In the rows, zero is written as 128.
One turn moves every row onto another: examples first, then more rows asked:
q766: [137 127 171 117 133 143 137 108 131 139 121 101 160 137 120]
q69: [146 146 152  98 129 142 134 110 121 144 123  96 161 149 130]
q803: [128 110 141  80 126 104  67 104 134 133 140 107 152 160 111]
q759: [146 137 163 113 142 146 127 110 128 137 129 100 151 142 139]
q453: [142 118 143  90 151 137  78 111 148 169 130 140 130 155 134]
q174: [124 105 120  71 121 105 100 110 142 150 121 133 165 179 109]
q131: [119 128 150  94 100 101 105 104 133 135 120 136 155 156  83]
q381: [107 117 149  87 114 111 101 107 127 120 136 120 156 154  86]
q273: [139 147 122 100 123 108  98 110 140 139 122 154 132 170 125]
q6: [118 107 141  97 112  94  92 106 143 130 121 123 159 161  85]
q516: [134 128 113 101 125  95  91 112 146 129 122 140 142 176 119]
q334: [127 102 154  97 119  94  99  98 137 132  97 137 167 162  96]
q944: [121 135 113  88 126 112 113 116 135 126 128 149 144 177 118]
q44: [138 131 154 107 127 140 153 112 130 143 114 113 166 152 123]
q686: [138 117 154  84 127  96  71  95 124 122 120 118 156 161 122]
q477: [148 109 144  90 154 115  70 103 140 144 114 134 144 164 144]
q408: [131 117 139 115 137 125 106 113 160 164 107 162 134 156 108]
q775: [145 145 161 117 133 141 129 110 127 139 122  97 153 138 124]
q925: [144 137 157 122 137 146 140 114 136 150 111 108 154 141 121]
q756: [128 102 123 112 138 111  99 115 164 153 109 151 145 167 108]
q430: [123  84 152  91 139 120  76 108 151 157 126 117 155 151  99]
q314: [146 141 147 104 136 142 143 112 128 141 122 112 158 157 143]
q482: [143 125 159 111 145 152 139 113 136 152 119 110 157 146 136]
q771: [128 113 127 100 160 139  95 120 152 153 128 149 130 161 131]
q986: [114  95 163  98 148 138  83 111 144 146 137 119 142 138  99]
q502: [121 120 120 111 141 123 116 120 154 141 116 161 136 167 113]
q349: [133  86 164  79 141 116  80  98 137 154 109 124 165 157 114]
q959: [137  95 145 104 145 112  98 106 153 155  91 154 154 165 118]
q642: [138 108 134  69 131 104  95 102 131 146 106 140 167 180 129]
q684: [110 116 128  71 117 116 118 113 130 136 129 136 163 173  98]
q260: [137 104 165 119 142 104  74  99 145 130 105 132 144 146 111]
q889: [144 139 155 126 137 141 142 113 136 137 117 116 151 146 132]
q714: [140 129 162  95 132 145 137 109 123 144 127  97 166 148 130]
q420: [114 110 156  76 133 126  80 107 126 132 149 107 150 148 104]
q640: [138 105 125  94 152 121  74 114 155 156 127 134 138 166 133]
q226: [125 114 148 116 157 134  78 115 150 136 137 132 123 142 118]
q133: [142 146 153 117 125 136 143 111 129 139 114 105 158 145 118]
q882: [129 130 154  69 115 113  77 100 121 140 143 114 151 155 109]
q938: [150 150 148 113 136 142 134 113 128 142 120 106 151 148 135]
q266: [147 136 156 103 141 152 131 112 129 155 121  99 157 144 133]
q89: [122  98 170  84 129 130  84 104 141 165 128 122 153 141  93]
q845: [132 107 145 120 143 110  67 109 156 137 127 125 132 147 109]
q127: [133 123 164 117 137 121  69 105 146 142 131 128 125 135 107]
q116: [144 137 149 103 133 147 145 114 130 156 113 108 163 151 127]
q455: [140 132 162 106 131 146 139 111 129 152 116  99 165 141 116]
q515: [128 123 128  67 115 116 113 109 135 161 119 148 160 176 110]
q382: [140 143 158 109 125 133 140 108 123 127 124 102 160 148 127]
q542: [143 126 135 109 131  92  89 102 139 122 102 148 145 170 126]

q986 moves to q684
q642 moves to q477
q775 moves to q133
Now find these:
q640 moves to q803
q273 moves to q127
q889 moves to q766

One turn moves every row onto another: examples first, then more rows asked:
q906: [135 126 143 145  97 102 149 118 107 126 135 130 138 116 171 115 118 127
 150]
q824: [131 100 125 120 129 123 146 107 124 104 133 108 167 134 144 121 143  85
 132]
q341: [117 124 136 109 137 125 129 119 117 124 172 111 104 147 181 122 118 117
 119]
q216: [115 116 130 150  87 131 120 128  97 140 139 101 151 141 135 144 140  99
 116]
q747: [121 107 151 110 109 157 138 141 122 128 155 112 123 109 161 127 125 119
 149]
q907: [136  98 133 127 134 138 145 140 141 130 168 116 153 129 148 133 139 137
 113]
q500: [115 110 128 143 162 123 112 108  88 153 162 114 128 130 147 121 142 116
 109]
q94: [131 105 170 141 111  93 125 124 108 157 141 113 122 151 154 122 132 107
 106]
q917: [103 108 150 147 105 133 161 110  91 103 162 105 146 148 124 127 127 115
 122]
q721: [135  67 146 132 118 117 155 108  97 125 140 108 120 156 136 109 145 124
 142]
q812: [111  99 124 123 100 140 132 107  79 139 157 115 101 140 153 142 130 111
 143]
q596: [129 115 106 129 146 126 136 113 113 131 152 119 122 138 122 132 130 134
 163]
q565: [125 123 129 144 112 123 142 100 124 147 177 116 130 145 129 148 128 107
  99]
q62: [113 116 106 136 112 143 133 116 136 158 147 110 138 119 166 137 121 112
 140]
q469: [ 93  87 153 124 154 142 140 126 134 125 136 115 135 126 140 111 145 102
 125]
q588: [ 88 138 147 139 139 128 130 104 122 131 153 112 117 119 136 119 109  97
 143]
q691: [101 129 114 151 126 132 145 101 104 111 140 105 135 167 159 115 113 114
 124]
q942: [ 98 124 158 141  94 111 141 120  93 147 127 117 113 134 129 119 136 132
 133]
q107: [134 106 141 141 138 129 100 105  95 156 139 114 112 141 145 122 120 124
 106]
q696: [ 94 129 151 118 124 129 132  86 123 144 144  93 134 132 130 117 108 115
 130]
q681: [124 115 136 143  95 108 123 131  96 105 164 111 114 164 152 127 141 120
 133]
q520: [144 101 134 118 110 146 140 111 109 126 128 129 135 128 135 108 168 107
 118]
q971: [132 145 158 121 103 119 137 125 112 140 143 148 131 125 150 118 151 108
 123]
q3: [128  86 137 162 127  98 128 110  96 112 137  85 130 140 144 122 121 104
 120]
q886: [127  92 124 141 133 124 131  89 120 131 157 118 124 153 137 116 122 141
 163]
q76: [125 123 154 137 101 123 156 105 119 139 118  94 153 144 135 106 120 100
 143]
q851: [124 119 152 126 158 110 139 142 114 145 152 117 137 138 152 116 153  94
 104]
q963: [105 118 143 140 137 113 157 134 121 128 136 102 143 116 162 112 120  88
 162]
q920: [105  85 157 117 133  95 143 112 116 113 144 121 149 137 158 134 127  99
 107]
q678: [120  99 132 136 146 166 164 106 107 132 159 131 132 136 144 126 120 128
 115]
q399: [108 111 147 140 139 143 134 141 111 120 147 113 147 133 188 106 121 127
 118]
q255: [143  97 133 138 138 128 164 142 104 137 145 130 115 119 133 120 151 121
 152]
q102: [151 129 134 138 135 136 132 129 115 148 145 104 137 106 155  99 153 123
 133]
q960: [112  81 138 145 124  97 153 124  88 115 140 131 123 112 165 124 130 128
 124]
q259: [128 109 156 126 148 104 144 140 114 131 153 125 133 128 161 139 107 130
 156]
q651: [138 115 153 127 115 124 132 100 110 131 156 115 153 168 119 124 152  99
 147]

q812 moves to q62
q721 moves to q963
q681 moves to q747
Now find these:
q960 moves to q906
q107 moves to q596
q651 moves to q469

One turn moves every row onto another: examples first, then more rows asked:
q648: [127 118 100 127 117 114 137  98 120 147 136 142 155 166  84 161 149 130
 135 150 109 147 121 150 110 139  93  84 127 133 137 134]
q286: [133 129 102 103 131 129 144 136 154 140 157 164 172 152 118 153 120 149
 141 138 148 142 128 146 129 160 119  89 136 148 139 116]
q990: [107 130 113  95 132 119 124  96 102 108 144 132 134 135 113 117 146 144
 129  92 145 105 112 139 131 112 124 115 144 138 121  65]
q230: [131 126 109 106 127 124 145 131 150 138 145 167 166 157 112 158 122 151
 128 138 146 147 129 143 126 165 118  86 137 158 145 116]
q719: [105 120 115  99 142 123 116 103 101 107 157 136 144 132 117 117 148 140
 124  98 144 101 106 139 129 122 122 115 135 145 128  64]
q78: [ 94 122 115  95 124 102 114  76 102  98 128 121 132 156  88 122 156 137
 131 146 131 106 116 127  97 121 122 103 129 132 123 102]
q352: [106 123 139 113 128 106 129 108 159 125 165 161 151 146  97 166 123 135
 139 125 166 145 141 134 108 172 129  88 153 131 143 116]
q206: [131 127  85 115 119 121 136 108 128 149 156 138 161 162 107 157 144 130
 157 147 108 144 123 155 114 129 101  82 120 117 128 133]
q614: [106 127 135 106 126 107 130 110 160 125 167 163 149 152 111 169 122 137
 141 123 163 149 144 135 108 170 134  84 147 129 142 114]
q272: [107 124 135 112 132 110 127 111 162 126 174 158 157 141  98 161 122 133
 150 125 168 141 139 136 109 168 128  91 154 124 139 117]
q353: [116 119  84  93 109 107 122  98 126 123 144 129 152 161 115 143 151 144
 165 154 115 120 119 137  94 116 121  85 123 106 125 129]
q883: [113 116  94  95 102 100 125  90 119 119 125 135 141 173 112 153 155 148
 143 153 111 130 122 133  92 124 122  79 120 121 134 127]
q555: [115 128 133 134 136 114 131 101 132 147 188 148 137 145 104 167 132 114
 136  98 150 152 140 138 130 158 118 100 142 130 138  88]
q350: [104 121 117  95 136 119 119 100  98 105 147 140 136 142 126 125 150 145
 113  95 139 110 110 137 127 125 128 107 128 151 133  62]
q435: [ 96 126 105  91 129 108 112  83 107 101 145 117 141 148  95 114 153 135
 150 146 133  99 114 131  99 114 123 107 129 119 115 103]
q585: [133 124 106 111 136 130 142 133 154 141 158 162 177 144 101 148 121 146
 142 140 152 136 123 146 128 161 111  96 144 149 139 119]
q711: [ 94 129 109  84 118 102 117  80 102  98 129 125 126 166 112 129 155 142
 131 142 125 114 122 128  98 119 132  94 117 130 123  98]
q727: [115 130 131 132 135 115 132 102 132 147 188 148 136 147 110 168 132 115
 138  97 149 153 142 139 131 157 120  98 140 129 137  87]
q161: [131 122 114 114 132 125 143 128 150 139 146 165 171 149  94 153 123 148
 128 141 151 140 125 143 126 167 110  93 144 158 145 119]
q409: [115 129 131 133 136 116 131 103 132 147 190 148 137 145 107 167 132 115
 139  97 150 151 141 139 131 157 119 100 141 128 137  87]
q267: [108 128 130 106 129 111 128 114 163 127 176 160 155 146 112 164 120 135
 152 123 165 145 142 136 110 166 134  87 148 122 138 114]
q561: [107 132 111  91 130 119 124  96 102 108 143 134 131 140 121 121 145 145
 128  91 143 108 115 139 131 112 128 112 140 138 122  63]
q64: [114 110  93 107 115 106 120  92 124 123 140 126 157 151  85 137 153 139
 162 158 122 111 112 136  93 120 108  95 136 111 127 134]
q252: [106 130 116  93 128 116 125  94 100 107 137 135 128 142 117 123 146 146
 121  91 143 110 115 138 130 115 127 111 141 144 125  63]
q562: [115 129 133 133 134 114 132 101 131 146 187 149 135 147 107 168 132 115
 135  96 149 153 141 138 131 158 119  99 140 130 138  87]
q487: [129 125  92 116 113 116 139 103 123 147 141 144 152 173 107 166 146 134
 141 146 104 153 126 152 111 135 103  76 117 128 135 131]
q760: [129 119  93 126 123 120 135 102 125 149 151 137 164 155  83 153 146 126
 152 151 112 139 117 153 112 133  91  90 130 122 130 136]
q25: [106 129 117  97 131 117 124  93 100 107 138 134 131 138 108 120 147 144
 122  92 145 106 113 138 130 115 123 115 145 143 124  65]
q754: [ 97 132  99  80 123 108 114  86 108 100 145 120 135 159 119 121 152 139
 150 142 128 108 120 132 100 111 133  98 118 117 114  99]
q544: [105 123 111  93 139 123 117 105 101 106 157 137 141 138 131 121 148 143
 123  95 141 107 109 139 129 121 128 109 128 144 127  62]
q625: [103 117 120 102 140 120 118  99  97 105 148 137 139 135 113 121 150 142
 113  98 143 105 107 137 127 126 121 113 135 152 132  64]
q115: [111 107 103 109 108  98 123  85 117 119 121 132 146 161  82 146 157 144
 140 158 117 121 116 132  90 128 109  88 134 126 137 132]

q435 moves to q754
q252 moves to q25
q230 moves to q161
Now find these:
q625 moves to q719
q353 moves to q883
q409 moves to q727
q267 moves to q614
q206 moves to q487

